In the data rows, 128 means zero.
In the table below, every row is followed by its label. The labels come from one hidden rule.
[127 163 150 149 172  68 179 131 128  98 128 120 136 177 252 138 116 111 157 159 142  33  96 108 110 147 115 139 133 177 136 122 116 158 136 107  78 137 118  88 113  75 110  96 172  95 161 169] 2
[126 117 124 154  98  68 151 207 130 155 110 129 114 102 162 125 119 104  95 119  42 137 132 147 127 105 138 167 104 143 203 118 114 136  99 127 132 156 150 126 116 128 112 124  94 107 141 169] 1
[136 129 136 127 141 182 110 112 117 156 116 121 109 181  27 120 104 147 127 127  40 142 119 137 134  95 139 125 154 121 126 151 129 140 118 133 149 134 123 140 115 120 133 143  83 141 142 157] 2
[124 146 171 119 177 119 128 132  84 156 130 120 150 162 101 127 109 134 141 126 191 193 121 127 132 182 123 152  54  61 105 132  84 152 143 116 107 149  93 112 133 126 122 123 146  94  77 243] 3
[193 168 170 140 134 193 121   7 129  85 125 100 118 114 114 149 157 231  54 155   1 140 133  76 100  24  99 100 112 102 255 167 220  59 122 132 165 147 202 109 118 163 168 154 113 178 200  43] 2
[147 149 133 114 158  55 130  69 117 136 156 140 126 157  54 127 133 176 195 158   0 162 155 104 134 149 118 132 114 127  75 130  72 160 141 110 142 196 127 118  70 174 156 107  56 125 168 135] 2
[156 150 144 138 103 181 145 109 126 107 105  87 123 138 128 146 153 132  75 153  80 138 140 112 150  24 111 114  91 124 113 161 162 124 145 116 139 123 172 135 113 201 152 170 133 134 138  89] 2
[102 140 134 132 182  32 145  64 100 157 135 122 110 123 110 132 122 105 168 134 161 176 171 137 122 178 129 137  92 129  70 143 143 135 177 124 158 158 131 112  58 110 166  92 174 120  83 223] 3
[163 163 168 119 119 142 103 105 106 124 124 119 157 154  80 124  95 179 141 177  72 161 137 125 130  79 119  75  94  88  74 169 104 106 168  94  60 151 144 122  23 186 166 114 143  83 132 239] 2
[129 139 138  78  68  55  98  26  72 166 117 149 130 182   4 111 128 156 203 112 137 202 170 156 109  76 136 125  88 170 127 135  88 160 145 149 131 222 135 180 114 158 199 123  48 120 112 226] 3
[129 138 126 141 113 204 169 189 251 130  99 109 130 106 216 138 126 165  69 119 230  88  50 108 122  70 144 110 117 157 199 134 195 121 132 137 139  78 159  89 186 110  97 146 113 122 158  20] 3
[105 152 142 138 115 145 135 169 102 159 124 134 154 174 158 143  89 132 140 148 155  91 103 106 127 179 125 118 121 162  55 130  75 165 137 114 137 116 124 106  83  99 184 110 203 110 125 154] 3
[136 146 139 126  43 206  89 135  83 156 103 118 144 113  79 141 152 134 149 120  60 149 181 117 132 101 142 125  66 104  96 149  75 114 155 105  84 145 141 134  96 123 132 122 135 123 132  54] 2
[142 155 147 129 118 119 157 125 154 104 136 109 122  74 119 159 115 186 106 160 151  24  94  99 126  89 114 103  82 130  70 144 195 110 148 109 144  99 153 124  96 122 115 140 140 111 155 111] 2
[102 166 134  93 108  81 146 217 117 150 145 115 157 116 141 134 128 104 190 132 114  40 119 134 133 172 118 102 120 117 132 157 118 119 142  99  87  95 105 147 144 128 119 108 134 127 159 184] 2
[139 131  70 120 255  83 134 120 143 143 132 143 125 135 129 111 118 163 160  98   9  85 143 127 138  64 116 155 174 172 152 115 111 133 132 157 156 177 123 138 183 101 104 120   0 165  86  88] 2
[ 99  98 152  98  60  71 123 187 188 193 104 165 108 170  41 136 130  47 146 126 161 143 195 139 126 201 142 116 117  99 127 171  79 132 105 137  75 156 109 116 156 180 123 124 122 113  48 170] 3
[130 144 115 146 221 167 159  94 149 124 121 127 143 142 126 116 140 104  88 118 128 135 175 122 145   0 133 129 116 103 182 127 192  97 136 106 151 107 122 123 108 162 152 141 131 138 137  77] 1
[119 128 144 113  66 130 115 151 113 165 135 136 104 114  53 119 121 125 114 105 123 192 153 153 158 136 119 120 111 127 114 113  88 119 117 131 143 163 119 144 103 133 134 127 125 121 114 121] 1
[148 134 132 146 157  73 136 229  89 110 172 122 127 200 205 133  97 133 160 129  53  84 100 130  78 132  94 182 168 157 143 116 171 139 134  91 190 215 153  69 121 109 135 115 192 140 155 240] 2
[166 145 153 155  85 179 150 159 163  97 105 103 147 128 125 121 145 128  88 148 234 116  89 110  96  97 124  97 156  89 141 144 151 130 143 131 100 124 114 115  93 119 120 130 241 120 159 134] 3
[143 158 166 112 125 110 162 155  88  56 138 140 125 139 208 135 116 138 100 157 186  97 141 119 126 145 123 124 125 100  62 126  76 151 153 122 119 153 163  98 101 115 173 126 240  94 183 106] 2
[ 87  93 119 114  53 133  81 176 123 232 119 159 114 152 111 100 150  72 122 104 203 208 192 168 144 216 162 148 117 141  58 124 125 140 137 160  91 107  92 190 149 119  42 131  35  96  59 160] 2
[113 127 110 106 145 155 118 130 167 112 102 136 132 101 165 138 133 124 108 115  71  98 113 153 150  69 156 140 134 159 122 119 172 115 132 139 106  49  70 124 191 150  87 124 121 170 155  91] 2
[111 106 121 111 134 154 133   0 145  75 113 118 112  88 156 114 124 140 116  99  77 130 116 151 139  84 143 127 137 128 202  88 168  81 110 121 145 154 159 119 160 175  81 144 169 168 122  75] 2
[112 138 157  93  87  30 125 255  62 159 147 154 160 179  98 113  75  91 182 177 207 174 180 146 119 211 117 115  90 133   0 150   3 184 156  98  52 167  84 123  91  72 173  78 222  71   0 255] 3
[125 110  71 110 255  49 119  61 150 139 115 130  90 160  12 109 149 104 146 109  39 170 153 119 133 113 129 148 119 150 240  91 173 101 102 168 174 166 110 150 165 139 109 132  67 187 135  73] 2
[106  98 114 122 126 168 133 175 107 166 100 123 124  88 112 127 113 105 153 107 179 136 169 165 132 159 139 125 142 116  50 117 141 147 116 141  87  48 133 149 102 182 112 127 143 114  58 119] 2
[128 129 136 143 159  65 138 132 114 127 133 132 150 142 252 126  99 112 108 155 112 127 129 119 122 152 129 141 160 153  84 128 176 163 138 119 148 138  95 101 168  90 107 148 164 134 101 132] 3
[122  98  74 148 159  45 158 132 174 132 142 131 120 168 236  97  87  73 157  93 105  52  93 133 120 194 122 161 159 176 197 100 122 158 108 141 134  74  83 137 196  36  97 126 119 132  73  71] 2
[108 107  94 148 140 247 120 140 104 159  85 147 138 110  95 119 162 112 145 112 180 158  82 133 166 126 157 119 112  89 190 122 167 115 124 137 100 144  92 142 173 153  95 161 159 100 180  44] 3
[107 110 124  94 216 132  96 121  75 169 122 172 116 231 110 126 127  98 191 122 156 175 195 148 132 117 136 159  92  71  98 116  13 173 115 149 124  89 134 176 164 143  95 102 131 161  89 156] 2
[119 110 132 139  86 130 126 126  79 157 158 139 124 134 110 102 131 115 140 136 230 173 159 146 146 197 140 163  89 108 107 141  76 132 152 132 117 143  94 151 102 138 124 128  58  96 129 140] 2
[126 160 115 133 160 103 143 108  89 112 136 127 110 120  95 138 115 167  73 121  18  78 157 108 101  73 102 153 137 136 116 108 172 113 124 126 137 175 132 121 102 166 133 131 125 151 175  87] 1
[148 119  83 134  85 243 144  90 181 145 124 107 102  90 155 143 150 142  98  77 103 131 125 132 123  73 139 112 160 136 234 118 242 118  89 155 195 114 141 131 175 154  93 160   0 142 191   0] 2
[149 116 115 145 150 135 140 144 175 150 104 115 123  58 148 121 148 116  64 106 127  65 160 147 134  57 146 111 161 145 204 135 201 114 111 156 126  65 101  90 168  84  84 142  60 138 146  54] 3
[115 111 115 105 120 126 118  56  59 143 118 129  96 129  44 118 137 149 151 121 134  80 180 136 124  45 129 120  98 131 130 121 124 108 147 132 144 212 130 142  97 115 132 118  70 135 156 168] 1
[161 126 152  99 103 153  81 111 134  98 139  98 125  78  98 133 147 181  65 153  36 179 149 115 124  93 136 114 102  80  76 139 124  97 161 127 135 129 132 129 166 164 127 139  78 138 164  85] 2
[ 93 151 114 106 188 135  88  58 117  93  93 136 116 140   1 125 131 173 174 149  50 254 211 136 141 142 123 156 104  93  98 147 137 111 128 139 166 181 161 157 171 175 129 114 113  95 150 128] 3
[123 148 105 135  92 110 156 202 128 134 158 131 111 120 235 138 137  86 133 130 134 132  77 132 145 197 115 102 167 131 194 147 148 123 114 129 104 146 109 118 141 111 149 117 145 146  95 101] 3
[159 119 105 116 173 124 168  72 153 101 177 125 142 127 156 138 129 151 128 108  69  16 120 108  87 142 102 174 171 198 244 124 217 106 108 116 170 111 167  96 118  78 162 140 164 134 154  50] 2
[107 106 125 105 117 119  89 109 168 206 140 168 115 120 121 114 155 120 157 108 152 217 151 152 146 152 147 122 135  86  82 112  96 161 145 127  95 129 120 129  98 130 122 107  33 114  37 170] 1
[147 115 122 183  89 224 132 161 201 144  86 113 115   0  85 129 177 117 129  86 156 153  91 134 157  77 150 113  96 108 149 119 181  94 118 171 134  69 151 140 179 127  62 160 158 149 143  52] 3
[115 134 117 118 199  97 165  88 151 119 176 125 131 153 215 114 123 141 169 121 128 111 126 123 104 183 116 149 160 149  94 126  90 133 114 130 135 200 129 117 186 133 120 127 155 147 130 127] 2
[121 100 152 112 167 109 105  94 102 119 188 127 120 115 115 131 126 129 193 133  40 183 173 102 133 112 133 124 121 142 100 125 131 173 121 134 102 206 142 125 157 108 128 122 107 135 130 205] 1
[132 125 151 156 101 170 146 182 163  82 111 116 159 121 183 149 116 128 144 187 195 124 105  97 144 122 123  88 111 109 128 158 146 142 112 107 105  72 138 102  53 102 118 128 181 114 141 174] 3
[115 144 164  91  45 136  80 128  87 169  91 135 101  93  13 145 146 130 127 106 138 255 209 125 151  82 159  79  59  64  40 148 106 118 150 106  95 114  78 161  54 214 183 132  82 100 119 121] 2
[137 126 172 143 220  57 112  89 108 171 140 138  90 172 131 130 123 129 190 155 121 134  82 113 107 102 127 126 134  88 114 120 144 106 137 111 167 122 107 132 128 130 152 109 149 142 147  98] 2
[118 117 128 142  46 147 143 251 107 126 103 128 157 121 197 136 112  83 124 126 184 116  92 131 127 148 126 132 151 143  49 140  50 147 136 111 116  27 131 117  60  92 108 134 222 101 110 107] 3
[ 56  51 101 125 143 183 116 202 188 136 108 137 123 103 138 114 127  30 136 107 173  93  45 165 125 118 171 135 176 158 128 111  73 141 116 156 106 147  49 135 209 112  77 134  80 128  78 118] 2
[115 120 145 137  39 187  86 145 155 152  96 133 131 108  93 118 148 107 173 129 151 125 152 132 167  46 150 103 120 101 154 149 152 109 141 153  83  99 132 147 129 150 128 141 177 112 155 156] 4
[156 103 127 154   4 144 156 209 139 130 115 101 187 129 237 137 116  87 103 136 255  68  97 109 103 166 140 112 159 129 139 135 110 151 151 120 124  27 107  77 113 122 108 115 232 118 168 133] 3
[152 128 141 120 166  94 110 108  95 157 134 149 115 124  59 114 109 167 162 160 102 158 139 105 113 144 128 109  94 139  35 151 135 112 150 123 126 122 180 133 138 156 155 124 185 104 112 214] 3
[121 133 134 120  63   2  99 201  60 128 115 140 153 188  85 132  88  59 170 149 255 230 136 135 135 154 108 112 113 107  37 174  19 175 162 124  91 147 122 137 105 136 159 105 232  83  79 185] 3
[147 128 105 155 104  64 164 185 174  72 139 128 176 150 227 120 109 165 116 138 199 128  50 114 109 156 100 184 179 151 152 120 141 120 110 119 129  86 119  66 100  45 145 134 146 155 151 168] 2
[117 138 118 163 139 114 177 171 152 109 145 123 116 140 199 136 130 129  80  97 130  83  59 115 125 158 127 153 179 171 114 119 152 136  90 146 113  32  77 111 148  32  71 149 169 121 116   6] 3
[156 162 177 133 131 165  95 219 130 194 109 106 153 123 100 141 117 150 119 151 171 237 151 139 146 109 127  82  76  65  63 183  83 134 154 100  66 143  91 108  90 178 179 154 255  67 101 184] 3
Which column or columns does the hidden rule look at? Columns are counted from 0, in order:
31 35 44
Which label does each new row get?
[139  78  88 133 157 223 126  24 139 120  98 135 110 118 144 116 148  90 128  79 106 158 161 136 146 175 140 145 134 189 141 104 178  95  83 153 172 135 126 163 200 103  90 141   0 195 108 127] -> 2
[ 88 130 102 165 170  36 141 163 144 132 123 122 121 106 126 112 116 102 156 105  83 102 111 136 118 138 138 152 157 154 169  89 150 141 105 163 169  69 112 144 161 115 104 126  26 144 116  34] -> 2
[131 156 131  95 218  59 117   2  77 132 152 114 122 175  57 137 120 177 183 155   1  72 170 106  81 187 112 189 145 126 160 122 133 138 121 123 153 168 163 100 121 133 148 130  98 147 121 137] -> 1
[114  92 143 165 155 151 138 116 120 118 128 122 115  81 177  96 151  91 131 104 185  34 112 141 130 134 144 150 202 171 104 130 123 138  75 145 141  52  57 156 175 112 115 137  77 110 151  68] -> 3
[150 113 129 133  95 121 150  74 118 141 126 117 124  78 100 149 132 100  78 122 168 110 125 132 123 126 124 113 131 146 148 142 140 135 128 104 131  80 168 115 186  66 116 139 211 129 150  59] -> 3
[123  67 114 118 158 114 129 147 161 135 121 141 123 115  89 145 135 143 140  88 193 112  86 138 150 207 131 148 156 139 115 114 154 117 133 136 116  61 117 118 183 129  88 134  33 129 105  78] -> 1
[118 118  89 138 199  93 135 117 148  82 158 107 115 110 195 123 123 141  97 133 121  78  98 105 100 155 111 140 172 185 199 104 212 130 111 123 137  99 137 128 121  84  84 134  92 152 184  72] -> 1
[122 129 146 133  22 163 106 174 211 158  97 106 152 121 163 164 142 107  88 106 138 141 103 147 166 137 138  85  96  85  94 159  89 130 172 136  89  26 102 100  75 123 110 177 246 100 166 136] -> 3
[106 111 119 110 220 156 104  57 158 175 130 138 107 103  16  98 144 122 132  94 133 178 172 173 143 128 151 118 142 148  95  85  65 138 147 165 107 145 117 182 176 211  93 139  54 172 160 101] -> 2
[ 72 134 108 113  56  20  82 172 108 208 116 151 125 191  78 102 119  85 210 154 125 251 170 144 120 217 103 124  89 128  56 106  33 157 160 120  64 149  90 160 110 105 169 113  71 126  81 157] -> 1
[161 129 125 145 124  86 128 118  98 114 118 146 112 145  86 121 140 145 165 117  53 170 111 145 116 132 139 133 142  79 140 113 108 144 123 123 113 126 129 138 141 134 121 114 101 118 105 118] -> 1
[126 142 149  71 184   7 114 188  58 125 148 114 132 173  19 108 142 165 133 135  70 158 115 122 108 164 119 147 139 121 124 114  66 131 149 117 117 112 152 117  84 120 147 117 166 123  64 211] -> 2
[140 114 180  98  61 196  90  73 132 189 105 129 165  79  22 150 138 123 157 141 189 147 197 119 170  13 141 112  54  23  89 148  92 125 121 131 128 135 141 142  98 210 127 133 227 115 135 172] -> 3
[140 177 165 126 119 182 116  99 120 109 133 105 149 141  24 142 154 144  78 143 172 156 195 119 156 104 133 117 119 123 155 119 154  92 128 136  89 114 140 122  96 215 154 149  87 139 172 164] -> 1
[141 126 162 126 109 112 129 174  78 133 107 130 121 114 140 144 111 114 104 164 153 167 165 127 159 121 137 122 120 149  80 161  64 179 159 125  93 163 146 121  42 155 141 121 248 131  51 103] -> 3
[ 78  76 115 117  93 110 150 183  99 211  77 154 152 167 156 107 109  17 164 134 247 185 130 154 150 255 138 143 146 130  21 112  68 188 134 121  90  77  58 130 141  98 106 113  79  95  36 237] -> 1
[138 156 191  83  11 123 109 147 130 172 105 128 131 144  14 146 144 164 155 159 182 246 205 125 151 104 108  91  34  90   0 172  65 110 165 101 115 152 140 131  22 241 168 123 218 110 116 195] -> 3
[108 161 149 104 131  65 108  90  93 130 156 140 126 150 161 107  95 116 188 124 108 162 176 117 122 135 101 116 118  77 180 143  66 132 144 133 100 224 113 126  77 113 121 109  35 157  95 172] -> 2
[170 166 114 139 219 109 155  75 119  66 161 112 118 143 104 110 139 130 135 172  54  26  65  88 103  78 137 132 123 167 183 124 176 108 146 109 175 118 163 135 101 156 160 132 158 152 102 128] -> 2
[156 149 138 148 187 152 149  49 190 117 110 119 131   1 120 147 132 114  45 106 116  59  74 113  95  72 129  99 133 145 234 118 137 100  92 132 163  70 148 103 178 126 105 125  63 143 181  21] -> 1
[130 110  99 131  74 125 161 229 129 113 149 144 139 175 171 142 115 129 134 121 127  82 101 117 118 178 135 103 148 154 135 141  81 147 146 126 107  77  95  79 124 103 116 138 170  93 101 176] -> 3
[171 164 158  97  33 165 102  96 115 137 119 109 125 137   0 130 132 126 125 179 143 144 168 118 125  54 106 108  76  68  54 154 134 119 154 110  94 142 170 127  55 179 186  98 255 115 119 211] -> 3
[117 138 131 121  73 127 109 109  90 170 114 158 122 127  62 120 135 125 143 117 128 145 144 129 135 116 131 126 120 112  82 103 200 116 123 151 115 169 151 153 162 182 103 139  60 149 119  93] -> 2
[115 119  95 156  28 146 164 170 148 101 115 122 124  97 255 130 124 121 122 115 203   0  72 136 144 151 141 153 185 144 228 138 156 144 105 142 140  13 133 114 187 120  91 131 138 126 112  23] -> 3
[146 146 137 100 138  72  82  61  77 137 137 155  86 178  91 115 118 160 172 137  47 194 187 116 123 172 114 127 117 150 147 109 101 131 128 122 142 174 156 159 120 137 168 117 100 127 133 234] -> 1
[146 105 103 173 123 147 138 205 171 139 154  91 179  47 153 149 119 121  15 141 255  80  71  88 126 104 121 110 115 126 169 163 140  99 118 104 130  47 158  88 100 124  79 141 238  85 210  54] -> 3
[115 178 128 140  79 108 143 184  78 132 103 122 158 122 104 161 121 136  97 156 209 109  52  89  97 114 106  80 132 101 124 152  75 129 131 112 147  79 135  90  76 127 155 128 255  86 158 248] -> 3
[135 137 137 134  89 131 144 122 182 151 117 125 128 158  90 129 115 138 117 153 194  96  94 143 133 137 107 101 135 139  78 154 128 136 133 112 130  92 126 115 161 117 144 129 186 133 184 132] -> 3
